(in the rows, 128 means zero)
runs of hidden systems:
sor, run 1 (11 x 22):
[[110 159 117 126 135 119 148 137 142 155 122  96 173 153 103 134 130 132
  144 111 132 130]
 [103 116  96 134 137 132 137 136 111 152 130 119 152 137 131  88 123 126
  166 143 143 107]
 [132 103 124 119 126 136 127 157 113 124 132 112 120 109 127 127 131 114
  171 179 134 111]
 [135 150 160 100 124 130 138 163 137 100 118 122 135 135 109 141 133 128
  153 166 138 124]
 [119 154 134  90 119 111 159 133 145 121 116 153 165 141 119 117 132 139
  117 158 148 126]
 [127 109 102 121 131 107 154 118 146 109 116 137 164 136 147 105 126 110
  102 163 137 108]
 [145 117 125 150 152 127 152 120 146  97 146 125 127 140 152 113 137 107
  119 174 108 110]
 [156 147 140 133 169 112 146 115 145 133 165 112 119 133 113 137 134 127
  120 168 102 137]
 [142 154 116 113 176 100 124 107 120 133 141  97 147 146  81 124 138 128
  114 139 116 148]
 [102 133  89 122 148 124 135  93  93 128 137  96 153 137  97 111 166 119
  131 135 122 131]
 [ 81 107 108 144 132 141 142 110 105 127 150  83 141 105 107 141 144 106
  153 150 123  96]]
Lete, run 2 (11 x 22):
[[153 159 160 122 143 138 131 125 128 125 108 152 106 150 150  93 135 109
  138 146 136 119]
 [146 152 103  93 115 128 155 116 136 140 131 160 128 114 109 131 134 128
  110 167 127 150]
 [153 121  90 124 143 110 148 130 156 106 109 116 170 149 149 130 133 118
  100 128 125 141]
 [115 142 123 169 129 126 163 106 145 145 145 118 134 157 149 106 145 114
  131 135  98 107]
 [147 125 128 139 156 107 131 135 139 165 169  97 122 115 105 141 108 119
  143 171 108 124]
 [160 144 126 113 171 136 111 146 103 104 115  92 124 149 105 115 147 107
  166 152 126 136]
 [ 93 141  96  99 105 143 151 120  96 120 121 126 152 130  94 109 163 119
  151 158 134 122]
 [ 93  87  99 128 122 113 140 141 141 105 122 116 182 121 130 119  98 121
  118 152 150  91]
 [110 124 178 157 158 136 139 132 148 104 131 139 128 146 166  94 107 121
  142 150 143  77]
 [144 162 181  94 147 124 143 116 134 149 141 163 101 106 114 126 114 126
  130 187 146 122]
 [180 157 108  69 163 122 130 118 133  99  89 150 142 131 109 125 130 112
   93 148 151 164]]
Tazu, run 3 (11 x 22):
[[ 90  88 108 105  92  69 146 140 142 111  97 107 205 141 146 144 151 150
  101 109 145 126]
 [ 96  81 166 197 114 115 130 145 154  98 153 129 128 158 182  86 103 136
  128 136 109  66]
 [160 124 185 132 164 130  97 147 117 137 192 154  55  98 114 130 106 170
  148 174 116 143]
 [206 171 146  64 166 110  80 132  92 117  78 112 104 144  83 133 155 109
  131 122 135 182]
 [100 164  81 100  82 135 147  89 114  76  73 156 177 172 119 100 184 130
   76  75 126 152]
 [ 56  52 113 164  91  93 166 102 164  94 168 125 180 106 177 159 136 163
   62 120 117 103]
 [130  84 202 217 190 119  97 138 152 121 194  80  79 120 166 144  89 129
  148 140  98  76]
 [181 186 174 114 194 161  52 117  70 169 156 144  31 117  60 107 110 140
  168 125 121 169]
 [166 159  56  28 112 128  81 104  62 120  43 131 146 120  59 142 169 105
   98  79 154 203]
 [ 38  92  66 139  37 141 167 109 141  56  61 124 217 150 179 137 175 113
   82  53 140  98]
 [ 26  48 199 224  91 124 162 137 192 132 211 134 129  84 204 167  76 177
  117 123 123  44]]
nis, run 4 (11 x 22):
[[165 146  76 104 163  78 117  96 107 149  91 108 164 175 116  83 152 104
  102 109 124 159]
 [ 97  86  58 164  75 130 158  88 112 126 161 145 126 130 153  98 172 131
  101 134  81 125]
 [113  75 173 161 115 105 145 140 162 103 178  85 119  90 154 200 131 132
  120 162  99  94]
 [131 172 228 146 178 115  81 137 121 101 141  90  99 160  74 128 108 131
  147 126 116 108]
 [123 167 117  57 157 121  91  99  58 160 127 153 118 120  50  95 147 164
  133 129 156 180]
 [115  72  33  84 118 117 127  99  92  94  82 114 187 108 140 135 171 107
   93 112 154 146]
 [ 51  89 125 192  78 162 170 115 167  53 136 136 157 133 189 132 134 123
   98 108 117  65]
 [ 98 136 242 155 154 135 139 133 186 140 179 155  99  84 137 168  54 150
  124 157 150  76]
 [208 185 185  86 245 136  63 126 110 142 103 133  82 130  92 109  83 111
  146 132 169 153]
 [167 184  28  65 137 181 132  78  66 147  77 169 125 138 117  89 202 118
  130  99 142 209]
 [ 96  79   4 152  54 145 200 101 163 139 122 111 192  95 191 194 172 106
   84  86 107 139]]
sor, run 5 (11 x 22):
[[144 101 159 139 161 151  72 150  95 141 109 111  80 106 149 117  97 102
  182 120 153 100]
 [159 172 146  80 100 172 112 159 107 126 106 161  82 110  97 147 134 136
  158 133 139 162]
 [120 145 116  75  82 123 150 145 150 127  78 146 173 117 133 179 139 145
  106  93 161 157]
 [105 114 109 157  89 138 158 130 162 123  81 148 163 156 200  98 119 104
  118  95 146  88]
 [161 101 118 180 123 150 147 153 164 153 163 161  89 118 190 107  87 128
  141 162 108 108]
 [223 138 162 122 170  97 102 174 152 144 140 120  88 135 135 150 109 144
  138 144 105 169]
 [176 187 117  89 118  91 118 132 112 141  99 131 135 187  94 104 174 151
  115  98 103 196]
 [ 91 100  39 137  62  98 147 111 108 151 126 109 178 149 126 115 176 142
  110  93  95 150]
 [ 75  56 120 212 100 120 121 151 125 123 163  71 134 140 163 119 124 125
  165 117  91  67]
 [119 125 213 165 136 131  89 175 113 149 188 124  62 122 103 110  89 164
  193 167 112  98]
 [156 150 186  39 127  85  62 163  91 132 117 153 110 109  42 136 109 178
  127 147 159 177]]
Lete, run 6 (11 x 22):
[[141 116  87  91 170 169 132 157 130  81 129 148 150 108 149 160 140 182
  127 112 161 184]
 [ 96 126 152 127  70 100 153  97 129 144  77 127 146 139 178 133 172 100
  114  93 134  98]
 [126 136 119 178 117 133 119 127 169 155 162 144 119 122 102 122  47 130
   93 114 102 114]
 [172 124 154 127 195 140 116 149 128 138 152 123  92 117 173 152 145 163
  163 123 132 162]
 [152 162 137  93  80 117 119 112  95 151  85 118 101 130  99 140 172  87
  138 126 110 143]
 [117 127  47 129 103 148 124 148 128 110 130 128 164 135  85 126 107 146
  110 102 116 156]
 [ 88  77 126 163 125 118 142 143 132 134 138 107 151 136 196 125 147 154
  152 104 132 104]
 [127 122 194 162  99 108 102 143 132 159 140 118  87 123 120 121  91 109
  147 145 107  81]
 [169 155 151  93 160 152  89 169 111 106 139 149  92 122  86 128 107 163
  149 144 139 167]
 [129 134 113  58  97 120 130 120  86 107  79 155 145 130 132 124 193 148
  121 117 155 166]
 [ 92  96  84 148  59 106 139 107 145 108 110 151 168 138 136 111 114 124
   63  99 115 111]]
Tazu, run 7 (11 x 22):
[[126 111 138 166 107 112 107 131 125 139 122  93 119 140 114 116 106  89
  136 129 102  88]
 [122 142 120 128 134 172 112 158 112 120 150 140 112 118  96 120 108 157
  159 132 133 140]
 [127 121 142  75 122 107 113 134 100 142  95 121 134 111 118 141 145 125
  145 136 163 133]
 [125 137 133 129  89 133 131 141 146  92  82 145 146 154 136 110 114 102
  111 120 134 103]
 [108 122 144 127 126 142 159 137 156 110 150 168 137 113 165 136 124 169
  119 140 144 126]
 [164 125 172 127 159  95 127 122 148 148 132 120 111 121 158 143 122 119
  121 149 126 123]
 [175 174 120 137 155 146 124 116 135 129 126 142 103 156 117 102 128 117
  117 121 105 155]
 [129 137  81 103 128 121 148  98 113 142 137 132 144 120 117 137 171 147
  107 123 118 170]
 [111  98  98 158 113  99 137 115 133 125 128  80 160 141 134 141 145 105
  114 118  97 109]
 [ 90 113 129 183 131 150 122 139 123 131 179 107 118 128 115 115 109 144
  155 128 103 102]
 [129 115 145 109 148 122  84 145  87 159 147 109 103  95  83 134 107 138
  167 150 139 131]]
nis, run 8 (11 x 22):
[[112 137  90 111 179 134 124  75 114 219 131 138 140  83 118 124  91 120
  124 110 173 136]
 [149  86  60 157 155 186 112 124 107 114 112 107 112 105 168 125 121  83
  148 109 133 119]
 [102 155 137 153  87 209 169 150 144 123 136 127 106 109 153 173 147 125
  178 120 121 115]
 [131 159 147 130 133 135 125 165 168 182 122  96 146 112 100 182  66 119
  156 110 146 119]
 [144 144 103 138 156 146  90 167 105 166 107 119 130 162 116  69  90 131
  186  99 145 133]
 [129 117  80  95  68 150 145 154  97 169 104 156 123 110 139 106 147 121
  178 154 145 133]
 [148 106  94 132  74 129 153 192 171 100  94 111 167 139 141 149 104 100
  134 147 119 111]
 [124 155 160 164 112 123 160 182 177 130 140 144 146 185 147  86 102 152
  157 148 115 103]
 [167 143 150 100 133  82 137 146 135 194 138 152 113 127 115  97  99 124
  147 198 132 125]
 [206 131  75 106 150 108 116 147 113 107 111 120 127 170 108  82 141 100
  126 172 101 159]
 [122 143  79 125  87 119 194 119 129 116 148 131 150 165 135 109 204 140
  128 162  80 148]]
tibed, run 9 (11 x 22):
[[161 136 162 145 123 112 113 147 163 107 120 143 116 147 125 115  79 114
  103 138 115 110]
 [153 157 139 118 156 120 130 129 131 121 145 160 120 156 137 104 150 181
  116 122 121 171]
 [147 132 118 104 110  77 141  91 123 147 111 122 139 136 124 133 171 110
   91 134 108 144]
 [130 113  89 170 127 122 117 119 134  96 143  94 142 149 104 124 117 114
   96 109  84 124]
 [ 90 112 151 159 148 118 126 112 117 148 191 100 116 111 121 147 141 166
  137 123 106 125]
 [134 135 174 107 155  97  92 121 108 145 129  92 113 110  75 149 110 108
  137 147 138 115]
 [120 143 113  91 145 154  93 137  82  81 114 134 130 132  71 111 134 145
  134 124 146 152]
 [ 79  92 111  91  90 128 142 113 104 101 112 135 158  95 139 151 170 139
  116 131 154 124]
 [101  88 144 153 123 132 124 131 162  89 105 120 155 113 159 144  83 100
  100 117 151  73]
 [125 137 178 151 176 162 116 119 151 124 149 174  96 113 167 119  88 162
  121 108 156 123]
 [190 159 166  76 155 119 127 106 131 159 102 166  93 107 153 151 143 121
  109 131 153 166]]
tibed, run 10 (11 x 22):
[[ 66 128 121 125 107 136 134  94  79  92 145 115 135 137 111 123 208 159
  132 110 112 137]
 [ 82  87 137 129  98  92 129 109 143 126 136  97 157  84  97 179  98 107
   86 146 131  90]
 [114 107 156 154 205 147  79 142 124  78 144 114 130 132 124 109  75 149
  137 111 157 107]
 [111 145 186  77 142 140 120  81  87 138 128 180  85  88 133 132 163 153
  126 135 168 141]
 [174 128 106  71 117 127 121 125 140  76  63 138 144 107 115 168 121  85
   77 129 147 148]
 [ 95 125  82 164 140 178 147 112 147  75 120 134 161 148 174 131 148 149
  105  60 131 135]
 [102 111 153 166 123 121 152  75 158 208 154 130 113  74 182 178 109 119
  106 104 131 103]
 [205 148 156 151 198 143  76 149 145 154 122 101  81 123 116 148  63  95
  144 105 126 137]
 [149 192 121  92 135 173 113 128  78 156 119 142  90 140 104 130 190 166
  174  89 126 199]
 [119 117  62  85  42 104 148 137 113 166  81  92 173 106 102 181 165  92
  129 114 125 144]
 [ 77  75  80 200 103 151 105 179 141 108 122  79 173 152 139 113  76 123
  160  77 120  81]]
Feze, run 11 (11 x 22):
[[ 75 118 115 102 138 138 151  66 121 148 109 112 164  69 134 188 146 103
  102 105 169 118]
 [112 123 130 186 131 167 102 130 159 120 111 115 131 122 129 133  43  85
  117  82 136  78]
 [130 129 134 142 178 195 135 134 129 161 174 158  84  79 162 139 103 156
  173 143 154 131]
 [162 159 143  68 162 147 107 120 101 161  70 115 115  93 113 164 126  85
  159 122 179 141]
 [142 178  75 131  97 198 128 149 137 120  74 156 139 158 123 112 111 119
  134  62 135 155]
 [123 118  82 134  99 150 201 134 181 176 130 148 159  98 201 169 132 135
  129 123 141 133]
 [178 112 158 160 154 105 128 173 175 157 102  80 129 139 180 147  84  77
  162 135 132  89]
 [185 175 140 137 158 159 124 176 117 163 143 145  77 169 136  71 128 142
  204 156 115 143]
 [170 168  76  49 120 109 157 134  98 172 101 130 146 136 101 129 189 127
  152 162 135 188]
 [126 126  55 137  67 109 151 155 149  95  71  94 201 191 129 111 146  94
  113  99 102 123]
 [ 94  98 118 192  84 117 205 164 186 133 184 128 158 152 182 114 125 145
  140 177  91  81]]
Feze, run 12 (11 x 22):
[[175 126 100 153 150 132 146 130 163 153 110 110 131 135 182 140 123  95
  129 114 118 132]
 [162 152 124 163 142 142 146 136 138 177 133 106 104 151 158 115 140 101
  174 132 101 124]
 [158 151  95 119 134 121 135 146 113 192 135  96 124 142 103 123 144 118
  178 147 110 151]
 [129 126  70 120 100 124 131 164 102 143 107  92 159 158 108 106 151 117
  173 135 118 135]
 [ 98 115  93 129  62 130 166 170 134 126 126 121 161 142 126 117 139 127
  163 167 117 100]
 [120 110 145 120 113 106 154 192 157  99 136 110 161 136 123 134 110 135
  155 192 132  99]
 [135 141 172 102 152 114 133 175 132  78 123 145 140 166 120  83 122 148
  154 183 148 114]
 [145 169 135  73 136 110 151 119 133  89 113 181 146 154 107  87 144 142
   97 180 144 147]
 [145 144 103 114 146 102 160  92 162  66 112 143 176 159 128 115 143 117
   51 140 118 140]
 [118 131 130 183 163 112 168  71 168 102 160 123 149 155 160 109 137 112
   74 138  96 101]
 [134 129 142 169 207 102 130  69 133 162 189  92 108 122 111 116 114 104
  112 164  97 106]]

runs to name:
run 13 (2 x 22):
[[137 159 140 143 142 112 107 136 123 145 143 144 123 176 109  71 116 162
  131 115 113 142]
 [148  99 107 104 129  98 118 120  93 147 151 142 104 111 129 112 159 154
  126 161 116 159]]
 => Lete
run 14 (2 x 22):
[[130 140 158 116 113 131 122 130 129 150  88 171 120 138 172  98 119 126
  136 106 160 117]
 [157 137 122 120  95 135 133 128 147 150 123 188 104 111 142 118 101 131
  101 135 126 141]]
 => Lete
run 15 (2 x 22):
[[100 134  81  99 134 144 112 128  63 158 126 108 139 126  80 102 154 138
  178 131 144 143]
 [ 88  92 100 104  54 110 122 143 102 120  88 109 161 116  93 129 123  92
  135 143 140  90]]
 => Tazu
run 16 (2 x 22):
[[136 158 133 106 120 156 134 122 141 102 105 156 127 118 107 133 105 108
  105 136 145 125]
 [120 138 128 106 150 142 162 110 150 115 114 142 152 112 155 152 136 125
  113 132 159 129]]
 => Tazu
run 17 (2 x 22):
[[118 130 130 135 103 111 157  95 140 105 133 110 137 129 131 163 173 116
   90 124  93 132]
 [100 134 131 182 146 123 137 105 154 132 159 106 142 141 124 127 106 127
  108 109 105 104]]
 => sor
run 18 (2 x 22):
[[166 168 164 110 126 139  95 157 155 134  83 180 115 140 106 100  45 115
  115 118 160 122]
 [181 136  88  97 163 166 144 132 140 102 120 187 119 122 176 126 147 163
  110 121 145 189]]
 => Feze
run 19 (2 x 22):
[[120 132 130 120 119 109  97 124 109 164 104 132 133 140 120 105 119 141
  129  82 140 135]
 [120 100  97 130  90 142 107 136  97 126 113 139 116 119 131 110 130 129
  136 111 126 130]]
 => sor
run 20 (2 x 22):
[[165 148 146 117 153 108 144 122 134 119 117 110 124 152 131 117 155  92
  136 173 116 121]
 [134 164  97 114 139 130 157 115 129 121 139 122 149 147  81 110 140 115
  124 169 111 136]]
 => Lete
run 21 (2 x 22):
[[ 98  93 117 144 116  98 113 131 114 124 149 121 144 138 116 104 122 152
  118 129 117 117]
 [126  90 141 138 135 121  93 149 105 100 142 112 110 123 121 118 123 136
  143 144 121 114]]
 => Tazu
run 22 (2 x 22):
[[126 118 179 152 140 118  84 151 111 149 140 117  93 131 111  93  79 119
  167 147 130  88]
 [161 150 127  68 134 143  98 162  84 115 110 151 103 123  83 104 134 137
  161 165 150 158]]
 => nis
run 23 (2 x 22):
[[146 154 118  83 149 143 141 116 130 126 123 149 131 102 105 144 122 125
  115 157 153 149]
 [132 148 110 124 150 150 135 117 144  89  91 125 159 147 135 130 126 106
  106 100 145 128]]
 => Feze
run 24 (2 x 22):
[[137 125 161  95 119 152  98 158  99 128 105 146  95 105 142 139 136 145
  166 120 159 140]
 [143 151 124  89  91 137 119 143 131 116  63 145 144 133 120 138 121 110
  118  96 154 141]]
 => nis
run 25 (2 x 22):
[[145 154 113 123  91 114 147 119 137 155 104 139 131 154 124 104 138 101
  120 136 110 125]
 [147 119  87 146 129 117 149 147 152 124 148 107 150 143 130 135 130 134
  122 139  95 143]]
 => Feze
run 26 (2 x 22):
[[176 177 127 125 160 125 124  75 126 144 139 109  98 125  90 157 151 102
   90 120  89 166]
 [111 158  73 141 160 140 126  87 116 140 137  86 160 135  88 151 147 134
  108  70 114 162]]
 => sor
run 27 (2 x 22):
[[115 117 125 103 116  92 181 117 132 150  96 128 168 147 203 121 200 132
  144 134 149 124]
 [169 135 136 156  85  79 136 149 174 144 114 119 132 165 119 104  85  82
  103 155  87  99]]
 => Feze
run 28 (2 x 22):
[[137 132 119 112  91 140 148 111 133 146 105 167 116 113 166 137 147 125
  112 117 134 141]
 [160 123 112 149 116 129 136 144 168 129 108 119 135 137 159 148 111 108
  112 107 113 130]]
 => tibed
run 29 (2 x 22):
[[125 127 162 118 110 129 134 200 125 125 115  65 137 133 114 163 139 111
  212 165 131  99]
 [104 178 162  90 101 131 155 189 137 128 117 151 158 160  90  99 116 155
  181 173 157 115]]
 => sor
run 30 (2 x 22):
[[122 126  80 120 133 128 114 138 106 126 135 153 146 145  88  60  98 139
  129 155 136 129]
 [127  77 116  99 133 112 132 131 100  97 134 113 130 102 146 144 173 137
  137 170 135 133]]
 => sor
